Here are the same points, seen from different sides; a view may also be mirrored.
A view may leave some points out, and in a few views one point is out of place. Which views, in the order they come, and which point in each? Write none if none.

-- scene 1 --
panel a:
  k_834 [ 0.07 -0.63 -0.97 -0.10 -5.20  4.26  2.93  0.31 -1.04  3.16 -2.91 -1.82]
  k_394 [ 0.93 -0.40 -0.94 -0.26 -4.53  4.49  3.24  0.27 -0.87  2.83 -2.80 -1.66]
  k_537 [-0.39 -0.55 -1.00 -0.23 -5.29  3.50  2.80  0.21 -1.33  2.46 -2.24 -1.57]
  k_800 [-0.92 -1.18 -0.73  0.20 -5.06  3.22  2.53  0.14 -1.37  3.25 -2.53 -2.17]
  k_48 [ 0.15 -0.94 -0.85  0.17 -5.13  4.71  2.89  0.33 -0.87  3.96 -3.49 -2.20]
  k_105 [ 1.26 -0.57 -1.38  0.89 -5.57  4.49  2.80 -0.10 -0.67  2.68 -2.84 -1.84]
  k_89 [ 0.19 -0.89 -0.81  0.21 -4.52  3.59  2.85  0.04 -1.11  2.85 -2.45 -2.01]
  k_625 [ 0.04 -0.70 -0.88 -0.22 -5.35  4.96  3.02  0.50 -0.89  3.97 -3.60 -1.98]
  k_249 [ 0.81 -0.13 -1.62  0.36 -6.38  4.57  2.83  0.12 -0.83  2.29 -2.70 -1.36]
  k_398 [ 0.35 -0.63 -1.23  0.48 -5.60  3.99  2.72  0.04 -1.00  2.68 -2.62 -1.78]
panel b:
  k_186 [ 0.66 -1.14  1.40  1.05  0.89 -0.61  0.57 -1.45  0.53  1.86 -1.00 -0.79]
  k_48 [ 0.09 -0.97  1.22  1.32  0.10  0.06  0.23 -0.70 -0.18  0.53 -0.32 -0.33]
  k_800 [-0.90 -0.60  1.28  1.06  0.33 -0.95 -0.57 -1.25  0.30  1.00 -1.45  0.24]
  k_394 [-0.02 -1.86  0.20  0.78 -0.12  0.07  0.14 -0.37 -0.66  1.32 -0.99 -0.04]
  k_537 [-0.74 -0.88  1.08  0.93  0.28 -0.75 -0.48 -1.46  0.43  1.04 -1.43  0.31]
  k_601 [-0.39 -1.32  0.76  1.05 -0.40  0.62 -0.28 -1.72  0.57 -0.36 -0.36  0.73]
  k_625 [ 0.33 -0.95  1.30  1.36  0.27 -0.05  0.42 -0.45 -0.37  0.85 -0.32 -0.64]
  k_834 [-0.07 -1.26  0.86  1.00  0.24 -0.33  0.09 -0.78 -0.17  1.27 -0.99 -0.22]
  k_249 [ 0.85 -2.14  0.44  0.59  0.49  0.01  0.67 -1.57  0.47  1.99 -1.11 -0.37]
  k_185 [ 0.19 -1.53  0.63  0.99  0.12 -0.10  0.33 -0.27 -0.64  1.41 -0.82 -0.43]
  k_89 [-0.70 -1.37  0.50  0.79 -0.08 -0.37 -0.41 -0.95 -0.11  1.05 -1.35  0.40]
  k_398 [ 0.05 -1.62  0.63  0.73  0.26 -0.22  0.08 -1.46  0.38  1.39 -1.21  0.05]
panel c:
  k_834 [ 1.58  0.12  1.03  0.95 -0.62 -2.35 -1.64 -2.16 -2.53  1.41  0.72  0.51]
  k_105 [ 1.29  0.42  1.53  1.24 -1.08 -3.35 -0.85 -1.63 -2.66  1.68  0.71  1.34]
  k_186 [ 0.96 -0.57  0.69  1.54 -1.03 -2.64 -1.65 -2.39 -1.40  1.33  1.16  0.59]
  k_537 [ 1.06 -0.35  0.27  0.66  0.01 -2.17 -1.91 -1.98 -3.00  1.45  0.72  1.25]
  k_800 [ 1.15 -0.46  0.12  0.60  0.19 -1.86 -2.11 -2.08 -3.01  1.44  0.77  1.02]
  k_185 [ 1.99  0.53  1.49  0.95 -0.95 -2.43 -1.52 -2.25 -2.43  1.33  0.58  0.04]
  k_398 [ 1.13  0.01  0.93  0.96 -0.79 -2.93 -1.44 -1.98 -2.59  1.33  0.69  1.21]
  k_601 [ 1.45  0.26  1.18  1.26  0.19 -2.38 -0.74 -0.94 -3.55  2.69  0.89  1.65]
  k_394 [ 1.99  0.79  1.60  0.68 -0.94 -2.71 -1.44 -2.10 -2.93  1.23  0.37  0.42]
  k_48 [ 1.88  0.17  1.24  1.41 -0.32 -1.93 -1.28 -1.77 -2.45  2.16  0.98  0.26]
  k_625 [ 1.95  0.14  1.32  1.50 -0.56 -1.90 -1.40 -2.02 -2.09  1.99  1.00 -0.10]
  k_249 [ 1.00  0.08  1.31  1.31 -1.54 -3.59 -1.20 -2.17 -1.88  1.12  0.78  1.12]
  k_89 [ 1.52  0.27  0.83  0.43 -0.28 -2.43 -1.73 -1.95 -3.34  1.30  0.42  1.03]
panel d:
  k_398 [-0.27 -0.65  1.03 -0.71 -0.22 -0.78  0.79  1.42 -0.28 -0.86  1.11 -0.89]
  k_249 [ 0.40 -0.64  1.30 -1.08 -0.11 -0.92  0.76  1.71 -0.76 -1.06  1.92 -1.43]
  k_394 [ 0.32 -0.39  0.33 -0.75  0.22 -0.11 -0.14  1.14 -0.62 -1.03  0.82 -0.62]
  k_800 [-1.32 -0.88  0.90 -0.80 -0.12 -0.75  1.08  0.72  0.53 -0.98  0.03 -0.52]
  k_537 [-1.14 -0.82  0.95 -0.63 -0.26 -0.85  1.06  0.95  0.35 -0.83  0.31 -0.54]
  k_186 [-0.21 -0.79  1.55 -1.67  0.16 -0.61  1.40  1.32 -0.01 -1.61  1.24 -1.72]
  k_625 [ 0.11 -0.30  0.78 -1.18  0.37  0.69  0.88  1.39  0.12 -1.75  0.31 -1.26]
  k_601 [-0.45 -0.09  0.75  0.64 -0.82  0.27  1.23  2.28  0.21 -0.57  0.21 -0.36]
  k_185 [ 0.31 -0.42  0.50 -1.16  0.42  0.12  0.15  1.09 -0.40 -1.42  0.73 -0.95]
  k_105 [ 0.35 -0.33  0.95 -0.27 -0.40 -0.40  0.67  2.06 -0.64 -0.76  1.42 -0.93]
panel e:
  k_625 [-1.10  0.19 -0.76 -0.13  0.64 -0.62 -1.94  0.87 -3.34 -1.44 -1.25  0.63]
  k_601 [-1.07 -0.68 -0.54 -0.34  0.24 -0.06 -0.18  1.20 -3.19 -1.82 -1.03 -1.28]
  k_394 [-1.34 -0.15 -0.54 -1.33  0.75  0.36 -1.72  1.33 -3.35 -2.06 -0.43  0.72]
  k_186 [-2.18  0.44 -0.43 -0.55  0.81 -1.01 -2.06  2.27 -3.49 -1.21 -1.96  0.63]
  k_48 [-1.08 -0.07 -0.73 -0.17  0.53 -0.56 -1.57  0.85 -3.30 -1.57 -1.17  0.19]
  k_800 [-2.22 -1.00 -0.51 -1.07  0.31 -1.52 -1.74  1.34 -3.29 -2.38 -1.36 -0.34]
  k_89 [-1.84 -0.81 -0.46 -1.44  0.46 -0.41 -1.46  1.39 -3.31 -2.42 -0.71 -0.08]
  k_537 [-2.21 -0.89 -0.45 -1.14  0.36 -1.18 -1.48  1.61 -3.32 -2.27 -1.34 -0.41]
  k_834 [-1.67 -0.20 -0.55 -0.93  0.64 -0.51 -1.82  1.43 -3.35 -1.87 -1.06  0.45]
  k_105 [-1.53  0.16 -0.35 -0.95  0.75  0.57 -0.84  2.22 -3.38 -1.47 -1.00 -0.08]
panel f:
  k_89 [ 0.34 -1.62  0.13 -2.11 -0.30 -0.13  0.37 -0.25  0.07 -2.29 -0.34  0.22]
  k_601 [ 0.86 -0.85 -0.42 -1.29 -0.80  0.00  0.54 -1.01  0.97 -1.00 -0.99  0.43]
  k_186 [ 1.07 -0.71  1.08 -1.10 -0.13 -0.06  0.95  1.25  0.01 -1.99  0.26 -0.93]
  k_800 [ 0.78 -0.90  0.55 -2.23 -0.48 -0.49  0.43 -0.29 -0.34 -2.63 -0.88 -0.49]
  k_105 [ 0.57 -1.41  0.11 -1.19 -0.11  0.66  0.98  0.26  0.77 -1.15  0.28  0.33]
  k_394 [ 0.16 -2.15  0.01 -1.45 -0.22 -0.23  0.18  0.48  0.47 -2.01  0.47  0.49]
  k_398 [ 0.61 -1.25  0.46 -1.66 -0.09  0.37  0.90  0.30  0.21 -1.83  0.01 -0.09]
  k_834 [ 0.59 -1.42  0.39 -1.46 -0.35 -0.40  0.36  0.51  0.19 -2.16  0.04 -0.13]
  k_537 [ 0.75 -0.92  0.49 -2.19 -0.36 -0.15  0.62 -0.30 -0.20 -2.37 -0.77 -0.34]
  k_249 [ 0.63 -1.34  0.70 -1.21  0.21  0.83  1.25  1.06  0.37 -1.48  0.74 -0.17]
panel g:
  k_89 [-0.07 -0.08 -1.97 -0.33  0.17  2.16 -0.83 -1.92 -0.16  0.68  0.15  1.48]
  k_105 [ 0.38 -1.05 -1.49 -1.50  0.17  1.86 -1.64 -1.76 -0.12  1.25 -0.11  0.76]
  k_800 [-0.33 -0.11 -1.71 -0.06  0.19  1.92 -0.76 -1.80  0.11  0.00  1.15  2.03]
  k_834 [-0.38 -0.40 -1.26 -0.39  0.29  1.85 -1.05 -2.11  0.02  0.83  0.54  0.83]
  k_249 [-0.11 -1.27 -1.11 -1.54  0.18  1.50 -1.80 -2.58  0.52  1.60  0.24  0.96]
  k_394 [-0.23 -0.22 -1.54 -0.44  0.29  2.11 -0.97 -2.27 -0.23  1.37 -0.34  0.39]
  k_601 [ 0.84 -0.67 -1.85 -1.07  0.18  2.23 -1.30 -0.37 -0.84  0.01  0.34  0.97]
  k_48 [-0.23 -0.47 -0.92 -0.35  0.37  1.87 -1.11 -1.38 -0.39  0.45  0.82  0.14]
  k_625 [-0.52 -0.47 -0.65 -0.21  0.42  1.76 -1.13 -1.69 -0.21  0.63  0.93 -0.12]
  k_537 [-0.14 -0.32 -1.76 -0.38  0.13  1.91 -0.95 -1.78  0.11  0.19  0.93  2.04]
  k_398 [-0.01 -0.77 -1.53 -1.00  0.17  1.79 -1.35 -2.10  0.19  0.95  0.40  1.37]
  k_185 [-0.52 -0.29 -1.10 -0.29  0.35  1.91 -1.01 -2.32 -0.11  1.25  0.17  0.15]
  k_186 [-0.62 -1.10 -0.60 -0.87  0.29  1.27 -1.57 -2.45  0.69  0.88  1.39  1.05]
Moved in: panel a
  panel a moved: k_537
